One turn sends every row of this set to another row. A few are shown first. Where does it send the rows asked after them?
tedaz: [ 15   4  11   1   0   9  -1   1   6   8   7  -8  -3   6  14  13  10  26
  11   7   1  -3 -21   6  12  -5 -17 -11   5  -5  21  -9]
Sofo: [  2 -11  -6  -6  10  -4 -18 -18   8   7  -2  -6  -1  15   3 -17 -12  -7
   0 -10  15  -6 -10  -8   6  16   0   8   1  21   4   7]
Mev: [-17  -6  27  17  10  -2   1  14  -3  16   0  -1   7  -3 -14   4  15  -5
   9  11   3  -3   7  -1   8  -1  12  10   0   4  23  -6]
tam: [ -3   2   5   1 -11   6  12 -11   0 -10  14  -2   3   0  11   1  11  27
   0  -7 -11  -9  13  -7  -6  12  20  11  -6 -17  12 -11]
nunis: [  0   6 -27   0  -4  -8   0  -4  -1  -1   2 -10   9   8  -8   6  24  13
  15   7 -24   5  16  -8   8   7   2  -3   4 -18  16   5]
beriv: [ -9   1   4   1 -10  -9   2  19   7   7  -9 -13 -12  -1   0  -2  -3 -11
  -3  -2   2  11   6  22  -2  -7  29   2  16  12  -2   6]
Nisis: [ -2   8  10  -5 -26   8  -7   5  -2  -7   2   8  -2 -11  12  -7  13  -3
   5   0 -12  13  -5   9   6  -4  13 -12  19 -32   0  -3]
mezuv: [-10   7  20  10  -7  -1   4 -10   0   1 -16   6  -1  13   2 -12  -5  21
   7  13   0  -2  10   2   8  10 -16   8  17   8  20  -3]
vomak: [-12 -16   6   5 -12  17 -15   5  -2  -2 -12   5  16  -1  -8  -1  20  -6
   1  -1   5  16  -9 -12 -12   6 -10  15  -5   8   3 -22]
bube: [ 15  -3  -7  16   4  -4   6  -4 -14  18  10 -12  -2  13   9  14   0  -8
  -8   1  -2  -6   1 -13   4   4 -18  -5  24   6  12 -13]
papoz: [  3   4 -19   0   7  14  12   0   1  18   6  -6 -10  11  -7 -18   7  -1
   3 -14   5   1  13   9  -9  -3   8 -14  13 -24 -20  -3]
Zala: [ 15   3  11   7  15  -1  -2 -12 -11   8   2  -4 -19  22  10  10   4   0
  -2  -2   5 -19   5  -6 -18 -13   2  -9  -3  -8   6  12]
gevar: [-18  18   5  -6 -10 -29   2  -4  -2  -2   8  10  -6   7 -17   2  -5  12
  -7   9 -14   1  -1   4  -6   6   2   0   9 -10  -9  12]
vutu: [-12 -14  -6 -15   0  14   9   5   9  13 -11  12  10   6  -3 -23  13 -15
  -8  14  -7   9 -11 -12  11  13   0  -3   4 -11  17  -3]
nerez: [  0 -11  20   8 -12  27   3   4 -19   5  -8  -6  10   5  -5   6   2  -8
   1   4  16   0  -2  17   2  -8  -4  11   8 -10  -7  24]
lod: [-10 -36  -2 -22  -9   3  -2   7  -3   8  -5   4   5  13  -1 -21  -3   6
  -2   2   5   2  18   7   4   8   4  10 -17  -7  -3   0]
guleg: [ -3  -6  17  -4   3 -10  13  -4  28  -3   4  -4  -6   4  -4  -3   6  -5
   1  -4  18  21  -2 -10  23   8   0   4 -12 -13  -7   0]
luvis: [  3  -2  -2   3 -21   4  -3  13  -3 -20   8   7   5   0  -4  30   9  -5
  -9  -4  -8   4  11  10   3  -9  -2   9  24 -12  -4  -5]
pami: [ -1  -9 -16   5 -12   4   3  -9 -12   1 -15   0  -4  -8 -10  -8   5 -27
  19  -4  16  -8  -9  12   8 -10  -2   4  23  -3   5   3]
Bog: [ 23 -14   7   0  -5  10  -8   2  -3  -4  -6  -6  -5 -17  -4  14   6  -5
  19  -5  -1  19 -19  21  -5  -7   2 -14 -11  -8   4  -1]
Geguf: [ -4 -21  -4   6   3   8  -4   6  -1  -4  -3   9  -5  -7  -1   1 -18   4
  -5  22 -10   7 -20  -1   2  17 -17  -1 -26  -2  -3   3]
nenis: [  7 -26 -21  19  11  -1   1   3 -14  -6   3   3  -1   2 -10  -4  -5  -1
   2  11   0  -4 -15  11  -7 -13   2 -12  11  -6 -20  10]
Lomip: [ 19 -10 -11  -7 -24   1  18  -4  10   3  12  -2 -11  13 -26  -1   0 -13
  -1  -7  -4   3  14 -10  -2  -1  -2   0  -6 -10  -6  17]
nor: [ -9 -11  -7  -5  31  -3 -12  -6   3  17  -1 -20  -8   0  -5  -3   5  10
 -10  10  -5  -3  -5 -19  12  -4  -3   0 -12   3   0  12]
Fuzil: [ -2  -1 -27  -8 -11   8  -7  -8  11   2  18  -1  -9   4  14  -7  -8  -9
  16   3 -23  10   6   1 -14   5   6   7 -12  -4  13  11]
rog: [  2   3 -24  -3 -13  13 -14  -4   0  -4  -5  22   7  -3  -1  18   0  27
  10  -7  -7   9  -1   4 -12  -1  -6   2  -8  -6  -6 -13]
pem: [  6  11  10   1   7   3  -7   2  16  19 -10 -11   6   9  -1   3 -10   8
   5  -8   6   1   8 -21  -2  -8  -4  13  19  -6 -23  -7]
duf: [ 10  -6  -4  12  14  13 -12  -1  11  16   5   3   9  -5  25   9 -10   1
   7   0  -9  -5  -9   5 -19   6   7 -11  -2  17   3  -2]

Geguf moves to Bog
nenis moves to tedaz
nunis moves to vutu
Now these:
nor moves to Nisis
mezuv moves to Lomip
Zala moves to tam
pem moves to gevar

One turn sends every row of this set to another row. A few are shown first. Where does it send the rows asked after them?
B: [  0  15 -36   9 -25   3   8   7  30 -19 -15   3]
V: [-18   4 -13  -9  -2  -4  29  19  26   4 -21  16]
Y: [ -1  16 -26   5 -14   5  13   5  16 -20 -21   7]
X: [ -6  -1 -17   8  -8   6  17   0  36   1  11 -18]
R: [ -5  -4 -13   8 -12  13  -7 -10  37   5  11  -4]
H: [-11   5 -10  -5 -11   7  -8   1  25   3 -21  32]
D: [-12 -11 -23 -11  -4  -7  23  22  30   3 -16  22]
K: [  3  -3 -14  15  -5  11  -3  -7  40  -1  11  -4]
N: [ -3  -8 -24  -5 -13   4 -10   5  27  -3 -16  33]
E: [ -2  -5 -14  11   1   3  19   5  42   3  11 -11]
T: [ -8 -10  -6   7   2   6   4   1  46  15  11   4]
M: [-13   2 -16  -2 -21   4 -13   4  40   8 -15  31]
W: [-16   9  -9  10 -27  -4 -13   4  30   9 -10  26]
S: [-19   3 -21  -6 -12  -9  30  25  41   8 -15  11]
Z: [ -6  19 -24  18 -28  -7  11  10  23 -12 -10   0]
J: [  4   0 -37   1 -13   0  14  11  21 -20 -16  10]
G: [-15  -9  -6   0  -4   5  10   1  43  18  11  -4]
P: [-23   7 -10   4 -17 -16  24  22  33  13 -11  12]

H moves to V
J moves to N
Now these:
Z moves to W
S moves to B
R moves to G
E moves to K

